In the rows, zero is written as 128.
One turn moves each row of this set onto another row. After a few examples, where does it send each row asked below?
bel: [ 99 110 157 168 121 132 136 147 147 176 112  88 132 125]
Tev: [128 165 139 116 117 117 102 104 159 156 142  98 132 123]
bego: [139 145 119 127  87  86 121  99 119 160 134 112 124 128]
Bolot: [118 118 135 165  65 142 122 124 125 142 116 142 156 107]
lubo: [100 166 134 165 127 143 118 150 127 172 109 104 151 112]
bubo: [126  93 134 129 128 139 134 151 116 128 138 121 159 144]
gil: [114 126 127 134 115 128  84 126 172 177 152 102 149  85]
tov: [136  87 124 116  66 129  99 127 129 159 126 120 135 133]
Pata: [121 144 125 137  91 130  71 134 146 161 110  84 126  95]
bovus: [ 81  93 126 123 118 117  98 103 157 160 122 106 131  95]
kan: [123 145 147 151 144 139 132 123 153 179 148  95 140 111]
Dorog: [124 120 110 155  69 152 100 101 115 142 124 121 141 100]
Moti: [136 153 140 155  88 130 114 149 112 148 102  87 148  94]
noloz: [ 93  87 147 113 134 130 116 118 130 149 157 123 160 109]
firo: [126  78 153 139  92 140 128 156 132 151 111 113 143 109]
rokal: [130 104 135 172  94 130  97 122 144 168 167 128 128 107]
nam: [114 106 143 178  79 124 119 134 135 161 151 140 159 113]
Ral: [121 122 130 146 107 121 140 134 100 129 122  72 159 135]
gelor: [ 86  98 147 131  86 125 113 121 154 168 101 105 133 138]
dadig: [ 88 125 115 159 118 131 104 136 153 162  87  94 129 103]
duze: [ 87 114 119 125 128 100 125 128 102 178 103 108 122 104]
sifa: [107 128 104 136 139 114 146 134 126 181 101 125 130 110]
pafad: [147 108 110 134  96 107 131 132 119 131 116 110 130 151]
Ser: [124 147 135 124  90 103 103 122 132 127 113  78 134 139]
ludo: [ 97 106 121 102  96 142 118  89 146 167 134 121 158 130]
Lar: [115 110 117 127 121 147 148 106 113 154 148 101 176 124]
zoza: [108 148 111 119 139 113 125 148 133 177 121 141 141 134]
Bon: [115  98 152 148 123 136 126 148 157 164 145 114 163  81]
tivub: [117 177 141 140 115 113 119 113 112 178 145 116 149 113]
gapam: [104 138 138 108 130  91 105 146 114 171 131 127 121 135]
Duf: [140 120 105 121  77 118 113 111 125 171 160 122 169 122]
kon: [143 149 125 149  94 121 140 131 108 159 144 107 182  98]
fefi: [132 131 149 162  99 134  98 139 149 112 127 118 139  90]
ramok: [122 118 102 119 153 106 139 141 121 143 114 112 133 110]
ruve: [141 114 139 158  98 145  89 122 154 141 139 123 111  96]
mir: [ 99 128 100 106 146 117 116 144 126 147 124 128 158 123]
Getan: [ 77 124 120 104 128 106  97 136 106 165 120 120 143 121]
Res: [119 126 108 163  89 134  89 107 116 142 159 103 155  94]
Fug: [116 119 128 118 137  87 126 138 104 156 122 105 108 114]
rakod: [117 134 136 173  98 120  94 135 131 123 154 105 170  91]

gil moves to tov
Ser moves to bel
pafad moves to lubo
Now these:
duze moves to ramok
rakod moves to rokal

One turn moves each row of this set onto another row. After a few examples, where does it send each row asked below?
robis: [146 139 108 142 149 121 153 143 157 158 115 152 133 129 123 101 104 123
 113 116 124 148 175 120 161 136 116 131 134 151 109 125 162 106 119 158
 131]
Rigo: [128 118 111 138 127 122 119 122 128 174 155 128 127  98 113 116 145 145
 119 159 134 125 101 110 110  98 168 101 108 139 144 115 133 139 132 166
 140]
Midef: [124 118 119 133 145  94  87 150 141 118 119 135 166 125 113 123 103 122
 127 139 134 117 184 113 142 155 119 116 158 133 125 156 133 102 140 126
 107]
fole: [157 134 135 118 109  94 144 133 135 117 135 151 129 134 113 145 120 150
 168 127 131  98 171 165 157 120 115 112 129 106 136 121 118 118 131 106
 147]
ged: [156 147 126 136 143  91 135 139 143 139 123 155 137 110  99 129 137 157
 156 111 120 112 189 158 156 123 116 109 120 122 131 146 122 123 136 103
 133]
Mefiz: [120 153 129 134 109 118 135 116 109 162 166 105 118 118 119 154 142 141
 147 139 110 116  94 112 129 103 147  90 136 116 146 128 136 150 134 112
 132]
Rurut: [141 122 111 106 176 137 123 139 113  96 112 133 158  84 118 119 124 139
 122 147 133 122 172 132 135 124 106 141 124 150 138 147  98 139 138 116
 121]
laguv: [165 168 110 129 121 146 124 128 137 161 125 129 150 154 165 115 140 131
 132 122 125 144 151  98 133 115 133 115 136 150 129 133 150 133 108 146
 157]
Zabev: [104  99 125 131 127 127 102 127 110  93 132 135 107  96 120 111 113 133
 129 147  88 151 114 130 151 131 135 130 125  97 139 183  98 120 131 128
 132]
Tose: [135 105 121 157 120 134 143 106 132 112 123 104 129 152 100 155 125 132
 114 144 119 142  91 119 151 105 145  99 127 112 145 121 121 110 171 150
 137]
Vulas: [175 118 130 136  96 106 137 111 138 120 143 134 149 156 118 163 148 139
 142 134 132 129 166 138 164 109 119 119 133 115 137 132 110 109 150 121
 153]
nopu: [108 112 111 143  96  90 120 110 120 142 140 105 126 110  98 140 149 152
 146 147 126 128  92 115 134  94 149  97 133 116 148 143 134 127 163 146
 121]
ded: [115 129 114 119 139 108  97 154 153 111 127 149 157 116 109 115  94 125
 150 141 130 103 167 137 146 159 114 108 159 118 140 155 145 114 133 136
 102]
gim: [108 111 118 143 100  90 122 112 111 146 148  92 118 111 100 144 139 150
 140 146 128 118  94 117 127 103 157  98 136 109 141 136 131 132 157 130
 112]
fuze: [116 102 127 132 110 138 136 115 117 112 131 102 112 162 110 140 114 129
 134 136 130 120  87 122 132 111 158  97 124 108 143 102 112 116 153 146
 118]
feb: [158 125 150 117 109 155 132 131 132 101 117 101 136 142 128 112 131 120
 147  90 146 159 117 150 112 121 118 130 139 150 124 127 122 113 123 153
 105]
zokiv: [138 136 111 125 140 133 148 153 145 165 123 146 116 131 137  89  90 113
 131 110 133 130 168 130 146 149 129 123 135 132 112 108 163 112 104 141
 110]
Tobe: [150 177 111 129 147 129 149 134 150 161 129 138 149 126 140 122 100 126
 127 117 121 134 155 123 154 125 120 128 140 148 114 118 170 136 102 136
 157]
zus: [115  99 128 142 148 155 101 160 132 129 147 134 125  92 124 104 107 108
 116 150 101 151 115 109 153 159 153 135 120 120 124 163 133 115 127 151
 124]
siv: [136 106  93 112 118 114 121 117 121 136 140 140 118  95 150  96 107 105
 111 154 130 156 169 119 130 135  96 138 160 134 131 151 138 120 110 124
 106]
Lim: [119 125 122 117 145 107  91 161  97 128 152 147 126  90 118 119 112 150
 143 157  89 144 135 119 152 143 142 103 102 115 134 164 120 143 127 144
 144]
Lizez: [170 113 128 128 102  92 120 127 135 127 119 145 137 145 126 139 145 143
 160 125 135 120 187 133 155 117 124 119 125 120 124 126 106 105 143 105
 147]
migif: [102  97 126 131 139 116  94 121  97 106 133 129 129  90 120 120 104 111
 122 141  91 156 117 131 156 121 142 132 121  98 130 162  94 120 136 112
 130]
gipu: [159 156 111 124 125 139 129 144 147 165 120 132 128 141 166  95 118 128
 141 114 127 132 163 103 133 137 132 122 138 146 117 121 163 129 100 136
 143]
fiv: [131 113 113 127 148 118  82 153 103 145 153 136 133  86 120 123 119 133
 142 155  96 153 144 111 157 146 154 107 101 105 123 161 117 143 137 121
 135]
pavod: [129 142 119 139  99 110 120 114 118 160 144 115 131 127 128 144 169 143
 145 142 105 142  99  89 135  90 144  89 131 135 149 142 131 135 147 134
 144]
Kup: [139 121 113 150 133 124 128 123 129 176 159 119 124  90 112 123 140 145
 107 162 133 123 101 120 110 105 165  98 111 126 148 119 144 141 134 151
 139]
nafiv: [150 112 110  97 157 151 118 151 117  98 105 134 144  83 138  96 125 134
 138 149 134 116 165 142 125 133 108 126 125 128 156 149 111 138 134 113
 109]
sur: [119 126  90 106 130 114 134 109 129 125 152 155 126  88 127 110  95 113
 117 156 125 148 160 132 145 128  91 145 159 139 125 147 135 134 105 135
 114]
Til: [153 121 142 117 118 152 153 130 140  93 108 109 115 116 126 103 120 119
 150  87 138 142 124 168 120 129 107 143 140 142 123 130 130 114 119 125
 104]
Lazub: [130 108 126 122 127 124 159 117 124 105  88 121 121 116 134  95 140 122
 131  92 121 147 153 137 150 106 100 154 137 153 127 141 112 101 134 115
 111]
nito: [159 138 141 154 147 151 133 127 144 157 157 111 132 104  93 138 128 132
 106 138 127 149  89 139 107 113 154  93 115 131 139 114 132 137 135 156
 134]
soz: [157 119 138 131 134 135 149 115 143  98 101 106 145 112 114 123 128 113
 130  87 135 164 134 155 138 114 105 154 137 159 110 132 120 110 135 125
 119]
gab: [153 123 142 109  86 110 138 124 120 117 153 136 129 161 129 149 128 138
 164 128 140 102 154 154 148 118 128 109 132 105 143 110 108 117 126 118
 136]
fim: [167 139 146 137 133 153 151 120 144 107 128  93 154 122 102 144 119 116
 126  94 140 165 117 166 131 120 113 139 142 142 118 133 130 122 134 137
 114]
zemi: [153 187 117 123 137 146 146 128 130 162 149 123 148 140 147 134 107 126
 131 121 126 121 140 131 137 121 134 114 140 131 128 119 159 149  96 126
 152]
bul: [119 106 110 157 139 144 131 118 132 123 109  94 133 119 102 124 120 137
 108 143 134 127  78 124 121 103 164 105 121 115 146 129 138 123 160 162
 122]
bep: [101 105 136 129 155 132 105 162 113 126 145 139 139  92 122 112  92 104
 109 146  98 150 110 118 153 149 148 132 115 132 126 147 131 117 121 159
 133]
mar: [151 122 142 136 129 148 112 133 136 153 143 121 128 122 113 114 142 132
 125 132 133 152  90 118  94 107 161  89 110 147 138 107 118 128 129 175
 128]
Zivov: [152 129 129 120 127  87 114 147 124 143 114 154 131 126 123 106 144 147
 168 104 126 111 193 143 139 121 125 101 117 129 131 132 112 115 128 103
 123]
biz: [128 122 126 122 135 141 175 119 131 105 106 116 109 104 121 104 119 121
 136  94 122 127 144 163 154 117 102 152 141 125 131 139 124 116 128  98
 102]
fos: [108 106 114 147 141 141 127 117 121 124 114  91 128 127 103 121 117 136
 114 138 139 120  80 119 111 105 171 109 118 124 137 117 126 123 151 159
 116]

fos moves to gim
Tose moves to pavod
Lizez moves to gipu
Now these:
sur moves to Rurut
biz moves to ged
zus moves to Zabev
fim moves to Vulas

